cols: C F K V R
[167 127 164 131 132]  z_906
[123 131 113 132 131]  z_14
[134 134 116 131 114]  z_647
[134 185 119  89 146]  z_324
col: [131 132]
V
after: [89]
[146]
col: [127 131]
F
asked: [134 185 119  89 146]
z_324
again z_647: 
[134]
after: [116]
[131]
again z_14: 
[131]

cols: S M Y U
[109  92 182 173] -> z_661
[137 148 146 114] -> z_21
[116 152 159 211] -> z_423
[134 200  78  93] -> z_848
[102  81 178 200] -> z_740
[159 212  99  88] -> z_38
[127 103 120  99] -> z_205
[108 134 117 103] -> z_160
[178  92 194 134] -> z_269
col: [212 103 134]
M
after: [212]
[99]

cols: X J T W G A E Q P
[154  73  48 117 135 132 148 109  63] -> z_487
[153  78  49 144 144 120 108 103  50] -> z_302
[178 181 209 137 173 154  34 163 102] -> z_572
col: [148 108]
E
col: [ 50 102]
P
again z_302: 
[144]
after: [153]
[78]
after: [181]
[209]

cols: B L H N Z
[105 140  96 130  95] = z_467
[116  89 130 140 133] = z_579
[141  99 148 118 147] = z_907
[141 141 148 118  65] = z_522
[141 110 148 149 147] = z_892
after: [149]
[147]
after: [110]
[148]
asked: [141 110 148 149 147]
z_892
col: [ 96 130 148 148]
H
asked: [141 141 148 118  65]
z_522

cols: Pilas fof supu lel
[130  64 177 192] = z_194
[ 79 117 141 126] = z_370
[134 136 126 146] = z_139
[ 99 132 157 141] = z_22
[141 160  95 103] = z_875
[ 64 115 161 133] = z_304
[ 41 112 171 133] = z_763
[ 66 142  68 134] = z_714
[142  83 142 139] = z_307
both z_714 z_307: 
[142]
asked: [134 136 126 146]
z_139
both z_304 z_763: 
[133]

cols: Rere vopo Gitem Kaboz
[188 104 131 133] -> z_385
[130 137 128 134] -> z_778
[128  80 148 150] -> z_428
[181 181  95 181] -> z_607
[ 92 131 151 144] -> z_485
[128 136 148 150] -> z_602
[140 128 118 162] -> z_974
[114 149 128 119] -> z_75
[106 123 130 129] -> z_515
again z_607: 
[181]
both z_602 z_778: 
[128]
both z_778 z_515: 
[130]

cols: Buto Gisis Noneb lusu votil neti
[139  75  88 160 141  53]  z_200
[133  84  82 160 139  86]  z_598
[138 150  58 160 142  78]  z_707
[149 149  78 149 149 149]  z_173
[154  74  67 160 141  63]  z_538
[137  93  75 160 149  64]  z_870
col: [ 75  84 150 149  74]
Gisis
again z_173: 
[149]
places z_173: [149]
1 2 4 5 6
col: [88 82 58 78 67]
Noneb

cols: benir Sivut Lak Voz Zuti
[151  92 196 189 200]  z_187
[130  91  91 149 149]  z_596
[130 123 138  92 149]  z_122
[125  93  92 113  92]  z_893
after: [138]
[92]
col: [196  91 138]
Lak
both z_187 z_893: 
[92]
places z_596: [91]
2 3
both z_893 z_122: 
[92]

cols: Pon zode tufo feboz Sopo miz
[ 61 184 190 145 170  68] : z_552
[ 68 142  84  68  55 180] : z_977
[ 75 182  45 141 149  76] : z_558
[133 164 105  96  72 159] : z_294
[ 62 194 194 146 153  64] : z_458
[ 40 213 212 158 182  45] : z_640
[ 41 201 214 161 183  51] : z_344
[131 159 108  89  83 145] : z_646
[171 121 180 188  52 107] : z_675
again z_977: 
[68]
after: [41]
[201]
asked: [ 62 194 194 146 153  64]
z_458
col: [184 142]
zode

cols: bip roku fidu tidet lipe Tise kod
[123 111 130 144 183 130 150] = z_110
[126 210 117 141 132 137 117] = z_994
[130 135 135 148 131 182 116] = z_732
[129 115 115 144 116 151 115] = z_113
both z_732 z_110: 
[130]
again z_732: 
[135]
again z_113: 
[115]
col: [111 210]
roku
places z_732: [182]
6

cols: naza vido zuz poza
[175 156 126  77] : z_889
[148 113 137  79] : z_617
[171  96  93 143] : z_887
[ 87  87 132  87] : z_665
[ 35  88  85 154] : z_970
[143 176  36 176] : z_492
places z_665: [87]
1 2 4
places z_492: [36]
3
after: [156]
[126]

cols: Gafom dimem visu tipe doki deru Difel
[112 131 135 167 119 143  50]  z_381
[117 112 124  74 138 179 125]  z_73
[117 137 121 112 127 158 138]  z_297
[129 127  98 156  74 130 159]  z_473
[106 154  86 105  86  94 157]  z_671
[112 131 135  79 119 157  50]  z_712
[117 112 124  74 112 179  78]  z_315
after: [156]
[74]
col: [117 129 106 112 117]
Gafom
again z_671: 
[86]
asked: [106 154  86 105  86  94 157]
z_671
asked: [129 127  98 156  74 130 159]
z_473
after: [137]
[121]

cols: zefig zevev Kipun nulu Lizu
[208 176 108 118 119] -> z_871
[167 148  53 120 109] -> z_87
[167 176  53  52  51] -> z_319
asked: [208 176 108 118 119]
z_871
col: [53 53]
Kipun
after: [120]
[109]
col: [109  51]
Lizu
after: [52]
[51]

cols: nusu Gir tun fak boni Tole
[180  87 107 109 142  80] : z_249
[177  74 145  74 195 200] : z_386
[178  90 111 110 141  89] : z_13
[ 83 172 140 126 104 109] : z_76
[ 70 195 148 144  93 167] : z_92
[108 125  44  58  78 107] : z_25
after: [104]
[109]
col: [141 104]
boni
after: [125]
[44]
after: [108]
[125]

cols: Fogom vebof gadu tezar
[ 95 145 146 194]  z_342
[121  97  93  61]  z_153
[123 133  93  52]  z_985
[ 93 146 146  93]  z_689
[121 133  93  92]  z_722
[121 134  97  61]  z_150
[123 123  90 123]  z_796
[ 96 144 142 194]  z_33
[ 93 146 146 194]  z_948
asked: [ 96 144 142 194]
z_33
places z_796: [123]
1 2 4
asked: [121 134  97  61]
z_150
both z_948 z_722: 
[93]

cols: mifik lelek per tenak vezut ferud
[ 79  73 193 193 188  65] : z_353
[ 71  65 199 101 193  50] : z_692
[ 58 113 113 108 113 146] : z_239
[ 71  70 202  91 188  51] : z_828
again z_353: 
[193]
col: [193 113]
vezut
again z_239: 
[113]

cols: nopes todi delap Salok tuzar zoto gasek figo Giv
[ 89  62 111 111 174 135  78 111 111] = z_406
[172 160 166  86 140 124 141  88 122] = z_910
[133 160 107 183  83 183 165 183 161] = z_965
[ 84 125 170 164 107  51 184 136 102] = z_894
both z_965 z_910: 
[160]
again z_406: 
[111]
places z_965: [183]
4 6 8
col: [172 133]
nopes

cols: Vokiz ket mek sanep rolo Viz sen kifi Nutal sene
[130 138 119 120  69  51  96  76  61  82] -> z_268
[104  92  83 104 119 191  75 104  94 104] -> z_340
[180  80 188  80 110  75 156  85 168  78] -> z_822
both z_340 z_822: 
[75]
places z_340: [104]
1 4 8 10

cols: ninup Supi guti gobod Bizem suvof
[182  62 174 173  62 100] = z_329
[184 149 145  97 161  96] = z_325
[175 112 168  71  86  92] = z_121
[146 113 145 146 102 158] = z_436
[176 110 169  73  79  94] = z_532
[ 53 126  59 203 198 161] = z_220
again z_329: 
[62]
after: [174]
[173]
places z_436: [146]
1 4

cols: ridu gabi kufo veb
[202 211  88 198] = z_711
[ 70 105 105  70] = z_668
[ 70 105 170  51] = z_362
[125 109 109 124] = z_88
places z_668: [105]
2 3
col: [ 70  51 124]
veb
places z_88: [125]
1

cols: vofab Tazaz dake nov ditun
[131  63 109 121  43]  z_211
[ 98  53 115 127  64]  z_986
[ 98  91  94  86 115]  z_69
[172 105 102 112  36]  z_265
[158 105  96 112  36]  z_36
[ 53  53 143  53 129]  z_392
[158  77 125  64 172]  z_684
[181 130  94  64 144]  z_570
[ 63  63  63  99 165]  z_178
again z_392: 
[53]
col: [129 172]
ditun
asked: [158  77 125  64 172]
z_684
again z_178: 
[63]
col: [143 125]
dake
col: [115  94 102]
dake

cols: Kovap gato Lam nasab tiv kizi fogus Rubut
[126 110 128 125 149 126 137 106] -> z_221
[126 110 128 125 149 126 137 113] -> z_749
[155 164  95 142  73 163 156 155] -> z_917
[122 103 164 125 141  91 117 125] -> z_595
[115 133 165 104 127  56  47  70] -> z_285
[122 103 164 125 141 125 117 125] -> z_168
[137 154  99 135 108 160 134 135] -> z_349
after: [73]
[163]
both z_595 z_917: 
[164]

cols: Notum Rig mizuk ref
[102 101 124 107] : z_686
[159 155  39 152] : z_360
[72 45 40 41] : z_217
col: [101 155]
Rig
after: [159]
[155]

cols: kesu deka Dufa lazu muz Kovus Rezub Zad bim
[135 131 120 136 149 115 149 123 136]  z_997
[121 107  38  74  37 165  75 112 123]  z_82
[ 36 181 219 156 162 131 162 158 131]  z_449
[119 125  95 132 105 140 116 115 115]  z_450
[ 49 172 167 157 177 125 120 108 150]  z_100
[100 150 133 136 151 111 163 115 135]  z_15
[134 120 123 123 126 124 122 135 122]  z_782
[112 130 141 126 125 143 111 134 112]  z_61
[156 122 119 135 145 104 141 106 143]  z_20
[156 122 136 135 145 138 119 116 131]  z_231
[113 118  40  67  55 188  72 110 131]  z_890
[118 175 141 132 122 110 153  75 135]  z_536
both z_15 z_782: 
[135]
after: [108]
[150]
both z_100 z_15: 
[150]
again z_450: 
[115]
col: [120 163 122 111 141 119  72 153]
Rezub
places z_449: [162]
5 7

cols: Megi tes dufak tak Mebuf gifaf gav
[ 96 145 162 159  95  38 143] : z_734
[101 101 100 154 149 133 101] : z_125
[ 95 101  98 155 152 140 100] : z_806
[102 157 158 129 158 156 158] : z_489
[117 146 101 144 101 129 146] : z_104
[101  94  91  94  94 147  94] : z_44
[ 97  92  93 103 155 145  96] : z_753
[115 108 108 145 145 108 108] : z_694
[104 102  98 153 152 142 102] : z_987
col: [ 93 108  98]
dufak
places z_489: [158]
3 5 7
both z_987 z_489: 
[102]
again z_489: 
[158]
places z_44: [94]
2 4 5 7
again z_987: 
[102]

cols: fos Bil dufil moloz tad
[128 127 128 123 128] -> z_225
[195 127  74 122 139] -> z_861
[128 127 128 121 101] -> z_799
[128 127 196  97 148] -> z_750
places z_750: [196]
3
after: [123]
[128]
again z_225: 
[128]
places z_799: [127]
2

cols: gomup linu fudi Ger Lasob siso zunom mivik
[ 87 175  93 155  42 175 136  53]  z_851
[193 179 159 135 142 179  69 169]  z_587
[184 155 118  92 122 122 136 108]  z_992
[184 155 118 122 122  77 136 108]  z_902
[193 179 159 122 142 179  70 169]  z_516
places z_992: [92]
4
after: [70]
[169]
places z_851: [93]
3
places z_851: [42]
5

cols: zesa tufoz Fem zof
[ 95 118 140  95]  z_208
[156 153  93 116]  z_472
[145 135 136  94]  z_803
[100 119 100 152]  z_18
[ 84 207 176 175]  z_573
again z_208: 
[95]
places z_18: [152]
4
col: [140  93]
Fem
after: [153]
[93]

cols: Zoram sota Nav Gobiv zomu rago vuv vem Zatol
[ 88 157 111 169 137 107 117 146 135] = z_862
[169  90 136 111  58  70 130  91 137] = z_905
[151  95 138 113  67  74 126  90 147] = z_189
[108 164 107 165 171 143 126 168 104] = z_198
[149 138 113 147 131 128 133 154  93] = z_831
[150 144 109 152 155 167 137 176  68] = z_339
[ 72 172 109 171 154 124 117 155 139] = z_588
[167 106 139  85  89  68 139  80 164] = z_786
[172 136 130  66 148  96 159 100 153] = z_276
[155 150 155 155 142 150 117 150 144] = z_682
both z_588 z_276: 
[172]
places z_682: [155]
1 3 4

cols: soni Goz Viv tonor tinor
[151 127 139 129 105] -> z_27
[119 129 114 137 103] -> z_501
[160 142 130 136 143] -> z_202
[127 127 127 118 127] -> z_885
[123 135  43 145 111] -> z_882
[148 115 137 131 131] -> z_619
[110 143 129 131 111] -> z_576
[159 122 142 150 134] -> z_737
[115 133 118 136 153] -> z_857
[130 128 160 119 109] -> z_715
[125 133 114 143 148] -> z_384
[124 121 107 127 109] -> z_752
again z_885: 
[127]
col: [143 127 111 131 111 134]
tinor

cols: zoseb Zoga Bibaf zif kufi kodu dokup rup
[142 142 126 144 128 112 142 174] -> z_117
[151 132 143 158 130 105 156 179] -> z_218
[161 155 168 155 132 168 168 168] -> z_842
[164 139 132 167 148 115 164 197] -> z_840
[157 143 177 146 137 109 157 169] -> z_896
[140 138 117 146 134 109 147 187] -> z_303
asked: [157 143 177 146 137 109 157 169]
z_896
col: [156 168]
dokup
places z_117: [142]
1 2 7
col: [132 177]
Bibaf
places z_842: [168]
3 6 7 8

